Named turns come first, each shown by rows before and after it. Which turns, in which order, take the first row of each pair that follows to the second? Write the first one first, as in the answered first pair.
tevov:
[-0.33 -1.59 -1.27 -0.94  0.13  1.04  0.51  0.64  0.79  0.48  0.10  0.44
 -0.73 -1.11 -0.06 -0.16  0.15 -0.42 -0.36  0.35 -0.59  0.41] -> [ 0.70 -1.02  0.10 -1.52 -0.17 -0.03  0.30  0.65  0.15 -0.20  0.41 -0.84
  1.66  0.31  0.12 -0.76 -0.58 -0.74  0.79 -0.23 -0.68 -0.24]
[ 0.34  1.72 -0.93 -1.35  0.40 -1.64  0.67 -0.43  0.52  0.31  0.66 -0.96
  1.26 -0.48 -0.76  0.34 -0.52  0.61 -0.66 -0.42 -1.21 -0.26] -> [-0.25  2.15 -1.10 -0.95  0.28 -1.65  0.43 -0.54  0.46  0.24  0.45 -0.51
  0.40 -1.03 -0.75  0.64 -0.28  0.98 -1.32 -0.34 -0.64  0.21]
[-0.03 -2.21  0.03 -0.66 -0.09  0.00  1.14 -0.49  0.26  2.39 -1.33  2.00
 -2.08  0.34 -0.28 -0.31 -0.60  0.28  0.88 -0.86 -1.76 -0.83] -> [ 0.79 -0.82  1.85 -0.99 -0.61 -1.49  0.68 -0.58 -0.80  1.41 -1.06  0.58
  0.51  1.81  0.13 -0.81 -1.43  0.03  1.73 -1.69 -1.30 -1.15]
dunum:
[ 1.11 -0.23  0.16 -0.63  0.30 -0.66  0.37  0.28 -0.35  0.30 -0.13 -0.63
  1.53  0.29 -0.06  0.13  0.58 -0.51  1.38  0.18 -0.89 -0.51] -> [ 0.87  0.21  0.27 -0.72 -0.12 -0.92  0.48 -0.02 -0.66  0.59 -0.73  0.32
  1.11  0.19  0.17  0.12  0.71 -0.01  1.30  0.29 -1.21 -0.21]
[ 0.40 -0.15 -0.65 -1.06 -0.28 -0.84  1.10 -0.66  0.98  1.13 -0.59  0.69
  1.40  1.62  0.00 -0.86 -0.64  0.65 -0.13  0.63 -1.05 -0.82] -> [-0.08  0.53 -0.57 -0.89 -0.73 -0.92  0.99 -0.83  0.62  1.29 -0.97  1.50
  0.72  1.25  0.18 -0.69 -0.37  1.06 -0.45  0.61 -0.91 -0.33]
[-1.43  1.43  1.50  0.89 -0.45 -0.06  0.14  0.77 -0.49 -0.93  0.09 -1.19
  0.32  0.02  0.30  0.36  0.11  0.44 -0.61 -1.30  0.52 -0.15] -> [-1.27  1.13  1.46  0.82 -0.21 -0.01  0.18  0.95 -0.29 -0.98  0.34 -1.58
  0.73  0.19  0.18  0.33 -0.01  0.18 -0.38 -1.33  0.57 -0.41]
fizis:
[ 0.06  1.34  0.49 -1.12 -0.14 -2.49  0.13 -0.09 -2.12 -1.57  1.29 -0.57
  2.34  2.40  1.87  0.06 -1.22  0.99 -0.26 -0.03  0.79 -0.49] -> [-0.88  2.22  0.24 -0.52 -0.56 -2.59 -0.27 -0.22 -2.37 -1.56  0.87  0.27
  0.85  1.57  2.02  0.54 -0.87  1.54 -1.25  0.04  1.49  0.35]
[ 0.51  2.59  0.38 -3.25 -0.33 -1.76  0.83  0.09 -0.96  0.56 -0.95 -0.28
 -0.17 -0.90 -0.69  0.24  0.51 -0.38  0.60  0.90 -1.27 -1.46] -> [ 0.56  2.40  0.40 -2.70  0.16 -1.74  0.68  0.62 -0.68 -0.31  0.16 -2.05
  0.59 -0.74 -1.04  0.46  0.13 -1.14  0.30  0.58 -0.03 -1.73]
[-1.36 -0.83 -2.15  0.89  0.73  1.54 -0.70  0.27  1.51  0.82 -0.47  1.50
 -3.86 -1.78 -0.58  0.53  1.53  0.79 -1.27  0.36 -0.10  0.02] -> [ 0.80 -2.81 -1.75 -0.95  1.16  1.63  0.38  0.24  1.88  1.64 -0.60  1.14
 -1.25  0.05 -0.49 -0.60  1.05  0.20  1.23  0.50 -2.86 -1.53]
[-0.33 -1.75  0.58 -0.79  0.24  0.55 -0.45  0.17  0.17  0.75 -0.93 -0.32
 -0.04 -0.17  0.70 -0.15 -0.45 -0.92 -2.01  1.15  0.43 -1.66] -> [-0.58 -1.48  0.55 -0.69  0.19  0.48 -0.53  0.24  0.14  0.72 -0.95 -0.36
 -0.32 -0.33  0.72 -0.03 -0.39 -0.82 -2.29  1.20  0.61 -1.44]
Buges:
[-0.54  1.20  0.03 -0.05  0.92 -0.05  0.60  0.12  0.66  0.54  1.02  0.87
 -0.22  0.07  0.56  0.53  0.72  0.73 -1.60  1.30 -0.02 -1.25] -> [-0.07  0.48 -0.06 -0.35  1.30  0.05  0.89  0.25  0.89  0.63  1.16  0.56
  0.38  0.40  0.47  0.37  0.59  0.39 -1.12  1.31 -0.41 -1.78]
[-0.49  2.95  2.53 -1.59 -2.10 -2.19  0.92 -2.63 -1.81 -0.16 -1.96  0.62
  1.11 -1.08  1.26  0.21 -0.67  1.19  0.66 -0.65 -1.10 -0.04] -> [-2.28  1.46 -0.04  1.03  0.24 -0.20  0.43 -0.87  0.30 -1.81  0.92 -2.60
 -1.10 -3.40 -0.38  1.99 -0.33 -0.37 -2.27 -0.52  2.73  0.03]
[ 0.65 -0.54 -0.05 -1.46 -0.49 -0.04  0.42 -0.33 -0.13  0.84 -0.90  0.96
  0.40  0.83  0.50 -0.33  0.24  0.50  1.05  0.15 -1.71 -0.22] -> [-1.10  0.67 -0.62  0.11 -0.58  0.09 -0.43 -0.12 -0.21  0.15 -0.72  1.08
 -1.75 -0.76  0.42  0.70  0.63  0.80 -0.85  0.01  0.48  0.96]
kur:
[ 0.70  0.27 -0.32 -0.05  0.02  0.27  0.01  0.07  0.06  0.74  0.02  0.26
  1.16  1.12 -0.13 -0.42  0.25  0.20  0.55  0.80 -0.70 -0.06] -> [ 0.46  0.41 -0.39 -0.10 -0.06  0.32  0.03 -0.04  0.07  0.86 -0.24  0.72
  0.77  0.92  0.00 -0.39  0.40  0.43  0.44  0.92 -0.84  0.09]
[-1.08  0.42  0.18  1.23 -0.05  0.57  0.22 -2.00  0.15  0.55 -1.49 -0.40
 -0.14 -0.03  0.65 -0.57 -1.19 -0.84  0.48 -0.25  1.55  1.21] -> [-1.04 -0.42 -0.41  1.22  0.45  1.13  0.47 -1.72  0.71  0.65 -1.11 -0.74
 -0.39 -0.17  0.31 -0.54 -1.16 -1.14  0.40 -0.09  1.38  0.95]
[ 0.85 -1.08  0.60 -1.50 -0.13 -0.11  0.22 -0.51 -1.33 -0.04 -0.73  0.66
  1.18  0.95 -0.02 -1.70  0.87 -0.18  0.60  0.02 -1.33 -0.31] -> [ 0.60 -1.52  0.11 -1.46  0.04  0.35  0.39 -0.50 -0.97  0.32 -0.90  1.19
  0.35  0.49 -0.11 -1.62  1.17 -0.04  0.35  0.19 -1.53 -0.24]
Then:
Between the rows of a pair lie two turns.
[-1.01 -1.46 -1.62 -0.23  1.16  2.46  0.11 -0.43  0.51 -1.20  0.11  0.18
 -0.48  0.96  1.44  0.28  1.41 -0.05  0.34  0.16  0.84 -1.07] -> [-0.21 -1.21 -0.61 -0.78  0.88  1.80  0.01 -0.51  0.01 -1.47  0.24 -0.48
  1.21  2.05  1.61 -0.23  0.95 -0.23  1.21 -0.20  0.41 -1.52] -> fizis tevov
[-1.02 -0.43 -1.82 -0.09  0.20  0.61 -0.39  1.58 -0.29  1.24  0.11 -0.86
 -0.51  0.28 -0.16  1.44  1.17 -0.96  1.45  0.12 -1.60 -0.22] -> [-1.62  1.82 -0.69  0.43 -0.70 -0.55 -1.27  1.31 -1.39  0.59 -0.10 -0.79
 -0.63  0.12  0.18  1.69  1.00 -0.41  0.76 -0.39 -0.33  0.57] -> kur tevov
[ 1.28  0.22  1.00 -0.86 -1.06 -1.00  0.02  0.14 -0.16  0.51 -0.01 -0.63
  0.94  0.97  1.26 -0.65 -0.81  0.14  1.26  1.32 -0.37 -0.79] -> [-0.17 -0.57 -0.87  0.03 -0.41  0.36  0.16  0.27  0.85  1.11 -0.11  0.52
 -2.14 -0.96  0.87  0.21  0.16  0.53 -0.24  2.13  0.14  0.00] -> Buges tevov
[ 0.04  0.97 -0.62 -1.09 -0.98  1.04 -2.21 -0.04 -1.45 -0.75 -0.70  0.43
  0.77  0.06 -1.14 -2.35  1.21  0.21  0.83 -0.39 -0.31 -0.62] -> [-0.30  1.26 -0.61 -0.54 -0.79  0.99 -2.49  0.31 -1.45 -1.34 -0.26 -0.37
  0.71 -0.20 -1.36 -1.99  1.19 -0.09  0.26 -0.57  0.64 -0.60] -> fizis Buges
[ 0.14  1.37  0.56 -1.01  0.41 -1.43 -0.86  0.00 -1.95  0.76 -0.41 -0.23
  0.22  2.39 -0.27 -0.79 -0.57  1.88  0.89 -0.19 -0.92 -0.25] -> [-1.43  0.67 -1.31  0.66  1.57 -0.11 -1.11  0.80 -0.64  0.24  0.88 -1.14
 -2.18  0.47 -1.14  0.49 -0.15  1.34 -1.16  0.12  1.27  0.22] -> Buges kur
[ 0.77 -0.76  0.02 -0.84 -0.05  0.56  0.82 -0.97  0.57  0.37 -0.93  1.74
 -0.48  0.37  1.44 -0.84 -0.46  0.95  2.07  1.09 -4.86 -0.94] -> [ 0.93 -0.25  0.56 -0.94 -0.36  0.12  0.58 -1.07  0.17  0.16 -0.96  1.61
  0.03  0.72  1.59 -0.95 -0.69  0.99  2.35  0.83 -4.71 -0.96] -> kur dunum
[-1.36  0.92 -0.41  2.10  0.18 -0.86  0.05  0.64 -0.26 -2.05  0.50 -1.41
 -1.14 -1.32 -0.40  0.21  0.42 -0.19 -2.75 -1.14  2.86  1.13] -> [ 0.45  1.80  1.88 -0.41 -1.80 -2.48  0.58 -0.80 -2.07 -0.46 -1.91  1.23
  1.11  0.91  0.96 -1.49  0.02  1.13  0.11 -1.34 -0.83  0.79] -> Buges Buges
[-0.43 -0.42 -1.43  0.31 -0.61  1.14  0.18 -0.71  0.38  1.88 -0.98  1.63
 -2.14 -1.14 -0.49  0.06  1.02  0.59 -0.16  0.84 -0.24  0.46] -> [ 0.95  1.71  1.48 -0.34 -1.63 -1.26 -0.58 -0.90 -1.32  0.37 -0.52 -0.61
  1.81  1.18  0.02 -0.70 -0.33  0.19  1.22 -0.53  0.43 -0.07] -> tevov tevov
[ 0.08  0.75 -0.52  1.35 -0.42  1.70 -0.73  0.29 -0.03 -1.38  0.74 -0.66
  0.13 -0.06  2.08 -2.29  0.30  0.90 -0.08 -0.41  1.06 -0.50] -> [ 0.12 -0.05 -1.17  1.35 -0.03  2.31 -0.41  0.39  0.56 -1.01  0.79 -0.39
 -0.35 -0.36  1.85 -2.26  0.51  0.71 -0.19 -0.12  0.61 -0.65] -> fizis Buges
[ 2.03  0.39  0.76  0.24 -1.88  1.08  1.88  0.66 -1.21  0.87  0.76  0.04
  0.56  0.91  0.71  0.21 -1.25  2.39  2.02 -0.83  1.62  0.12] -> [ 2.14 -0.35  0.25 -0.01 -1.65  1.63  2.27  0.62 -0.79  1.40  0.55  0.57
  0.21  0.77  0.57  0.09 -1.07  2.39  2.34 -0.52  0.91 -0.05] -> kur tevov
[ 1.21 -2.70 -2.52 -0.38 -0.57  1.72 -0.33  0.29  1.31  0.11  1.09  0.06
 -1.32  0.42 -1.17  1.51  0.07 -0.93 -0.75  0.75 -0.79 -0.48] -> [ 2.58 -0.83  0.07 -1.49 -1.93 -0.35 -0.69 -0.37 -0.40 -0.39  0.50 -0.35
  1.76  2.61 -0.31  0.46 -0.84 -0.71  0.96 -0.11 -1.53 -0.82] -> tevov dunum
[ 0.52  3.09  2.02  0.32 -1.31 -2.40 -0.52 -0.53 -1.87 -0.57 -0.79  0.82
  0.67  0.22  0.84 -0.61 -0.42  1.02 -0.28 -0.91  1.21  1.27] -> [ 0.76 -2.81 -2.33  0.52  1.99  1.54  1.34  0.96  1.88  0.70  0.94 -0.08
 -1.45 -1.30 -0.93 -0.08  0.46 -0.80 -0.75  0.68  0.06 -0.25] -> tevov Buges
[ 1.61 -0.21  0.72 -0.68 -0.17 -0.18  0.43  0.20 -0.09  0.42 -0.75 -0.46
  1.31  1.38  0.35 -1.09  0.10  0.59  1.57  0.74 -0.81 -0.84] -> [-0.42  0.73 -0.41  0.60 -0.43  0.42 -0.02  0.07  0.04  0.57 -1.28  1.16
 -2.02 -0.65  0.32 -0.06  0.95  1.42 -0.48  1.10  0.49  0.60] -> tevov tevov
[ 0.10  0.15  0.32  0.06 -0.27  0.43 -0.68 -0.28  0.58 -1.16  0.99 -0.80
  0.20  0.82 -0.15  0.49  0.46 -0.21 -0.70  0.14  0.97 -0.21] -> [ 0.79 -0.65  0.35 -0.69 -0.29  0.57 -0.15 -0.48  0.65 -0.50  0.53 -0.18
  0.80  1.39  0.09  0.01  0.47 -0.12  0.22  0.34 -0.46 -0.66] -> tevov Buges
[-2.27  1.90 -0.20 -0.50 -1.32  0.67  0.20  0.29 -0.12 -1.24 -0.87  0.87
 -2.71 -1.75  0.27  0.04  1.14  0.84 -1.90  1.90  1.65  0.91] -> [ 1.11 -0.10  1.32 -2.78 -0.72 -0.03  1.21  0.51 -0.07 -1.43 -0.01 -1.70
  2.60  1.62  0.23 -1.68 -0.16 -0.63  1.68  1.36 -0.88 -1.53] -> tevov tevov
[-0.85  0.83 -0.56 -0.66  0.18  0.04 -0.03 -0.63  0.13  2.09 -0.91  0.81
 -1.10 -1.66  0.27  0.97 -0.55  0.89  0.01  1.02  0.41 -1.18] -> [-0.01 -0.65 -0.88 -0.96  1.06  0.54  0.48 -0.13  0.93  1.91 -0.07 -0.58
  0.04 -1.15 -0.16  0.76 -0.79  0.06  0.68  1.08  0.15 -2.17] -> dunum Buges
[ 0.39 -1.58 -0.38 -1.08  1.58 -0.75  0.48  0.29  0.34  0.68  1.44 -1.37
  0.28  0.49  0.35  0.88 -0.10 -0.14 -0.43 -0.56  0.27 -0.67] -> [-0.34 -1.33 -0.88 -1.01  1.15 -0.50  0.52 -0.18  0.28  1.62  0.35  0.62
 -1.51 -0.37  0.63  1.06  0.54  0.65 -0.90 -0.04 -0.34  0.08] -> kur kur
[-0.09  0.11  0.88  0.87 -1.10 -1.73  1.18 -0.34  0.03  0.62  0.07  0.30
  1.53  0.92 -0.75  0.76  0.23  1.14 -0.10 -0.26  0.73  0.43] -> [-0.21 -1.45 -0.40  1.15 -0.09 -0.61  1.60  0.16  1.22  0.84  0.70 -0.11
  0.75  0.39 -1.33  1.00  0.49  0.59 -0.48  0.19  0.81  0.09] -> tevov Buges
[-0.60  3.71  1.72 -0.32 -1.81 -1.64  0.45 -3.14 -1.47 -1.59 -0.90  0.18
  1.86  1.37 -0.97  0.85 -1.03  1.95  0.65 -1.40  0.47  0.56] -> [ 0.47 -0.19 -0.20 -0.05  0.99  0.40  1.38 -1.57  0.94 -2.29  1.86 -3.56
  3.19  1.55 -2.51  1.00 -1.27 -0.49  1.01 -1.14  0.84 -1.41] -> kur kur
[-1.07 -0.03 -1.19  0.37  0.01  1.20  0.61 -0.43  0.84  1.56 -0.37  2.27
 -3.45 -1.28 -0.10 -0.50  1.05  1.04 -1.38  0.14 -1.12  0.44] -> [-0.94  1.86  0.41  0.01 -1.22 -0.15  0.06 -0.97 -0.54  1.34 -1.11  2.78
 -2.50 -0.60  0.50 -0.83  0.66  1.71 -0.93 -0.40 -1.20  0.84] -> tevov Buges
[-0.29 -0.40  0.18 -0.72  0.24  0.44  0.60  0.35 -1.94  0.62 -0.33  0.65
 -0.39 -0.07  1.16 -1.29  1.42  0.57 -0.59  0.82 -1.13  0.87] -> [-0.10 -1.38 -0.39 -0.69  0.80  0.94  0.87  0.60 -1.33  0.57  0.16  0.03
 -0.23 -0.09  0.79 -1.35  1.42  0.10 -0.57  0.99 -1.26  0.49] -> Buges fizis
[ 0.55  2.24  1.38 -0.06 -0.49 -1.15  0.40 -0.66 -0.18 -0.13  2.34  0.24
  0.55  0.23  1.08 -0.34 -1.92  0.50 -0.64 -1.28 -1.48 -0.20] -> [ 0.21  2.53  1.27  0.35 -0.46 -1.08  0.21 -0.57 -0.21 -0.33  2.47  0.23
  0.17 -0.13  1.02 -0.12 -1.81  0.50 -1.09 -1.33 -0.93  0.04] -> fizis dunum
